k_417: [167 155 108 146 151 147 133 134 107 141 151 164 136 162 110 152 111 136
 138 167 128 120 142 109 121 109 148 105 106 167 164 169 164 151 108 121
 174 140 152 145 169 121 136 151 172 162 156 137 165 156 132 151 108 145
 166]
k_768: [ 42 109 128 142 147 167 182 155 174 171 165  48 172 123 198 103 148 110
 115  72 121 168 156 102 103 131 178 122 167 137  90  43 105 100 184 181
 146 104 103 130  44 121  71 170  94  46 127 120  49  65 112 144 142 130
 136]
k_733: [101 141 128 128 176 132 133  99 100 120 174 114 156  80 170 157 150 134
 111  94 141 142  88 100 167  93 187 139 176 158 103 113 141 109 155 150
 172 127 151 126 119 112  97 162 134  96 144 100 120 116 175 134  83 126
 152]
k_393: [142 136 119 118 118 105 108 105 125 101 125 148 118 138 138 150 163 147
 130 121 151 132  91 156 181 135 128 169 163 119 118 147 125 127 140 128
 117 144 148 124 149 127 150 117 126 141 126 122 119 147 172 116 124 124
 117]
k_204: [161 118 168 107  88  85  90 116 138  91  74 158  92 186 103 124 145 144
 140 138 145 118 106 192 165 150  66 176 133  77 126 156 109 135 119 105
  60 144 126 117 154 135 181  73 108 165 101 139 156 156 142  97 163 117
  79]
count k_417: [151]	5
count k_393: [125]	3
count k_417: [164]	3
count k_733: [134]	3
start: [103 124 145 144]	k_204, 15
count k_393: [119]	3
count k_733: [174]	1

k_13: [158 128  82 137 128 161 151 145  85]
k_770: [151 129  97 127  71  96  49  77 104]
k_55: [185  88 121  68  82  69 106  63 105]
k_936: [ 93 142 150 129  97 127  71 122 137]
k_487: [138 150  84 144 115 167 124 149  84]
k_451: [166 104 166  93 166 104  82 104 103]
k_536: [176 102  91  69  53  87  77  65  69]
k_436: [ 88 149  95 134  93 154  86 135  87]
k_301: [184  83 147  55  64  46  74  44 122]
count k_13: [128]	2
count k_301: [84]	0
count k_536: [176]	1
start: [150 129  97 127  71]	k_936, 3
start: [ 82 137 128 161 151 145  85]	k_13, 3
count k_451: [103]	1
start: [87 77]	k_536, 6

k_772: [123 122 157 113 110 138 145  89 113 134 130 108 133 140 152 117 119  45
 129 117 102 150 142 150 145 140  89 129  95 117 111 156  80 170 146 160
 100 190 135 142 153 146 112  97 114 139 138]
k_888: [ 96 107 150 119 135 135 138  93 113 136 142 109 144 118 166 128 140  42
 127 122 121 157 119 150 155 150 105 127 122 133 129 168  98 173 136 147
 119 181 125 127 144 129  90 100 120 143 136]
k_862: [125 111 131 113 152 125 137  95 108 121 148 102 170 125 168 128 165 155
 160 106 134 143  54 151 159 168  98 126 129 153 133 179 116 176 129 142
 145 160 121 122 149 129  82 108 130 135 143]
k_332: [101 125 145 114 110 138 116  89  94 115 117 116 122 125 121 132 132  53
 146 126 122 175 155 152 149 130  86 124 101 126 108 148  89 163 129 163
  98 198 132 129 152 137 109  98 106 145 142]
k_706: [117 128 157 118 106 139 133  94 100 129 117 115 129 130 128 129 117  54
 143 119 106 155 160 152 145 129  87 135  92 115 111 145  79 162 143 166
  92 192 135 135 154 147 116  97 109 138 138]
count k_862: [133]	1
start: [ 54 143 119 106 155 160]	k_706, 18

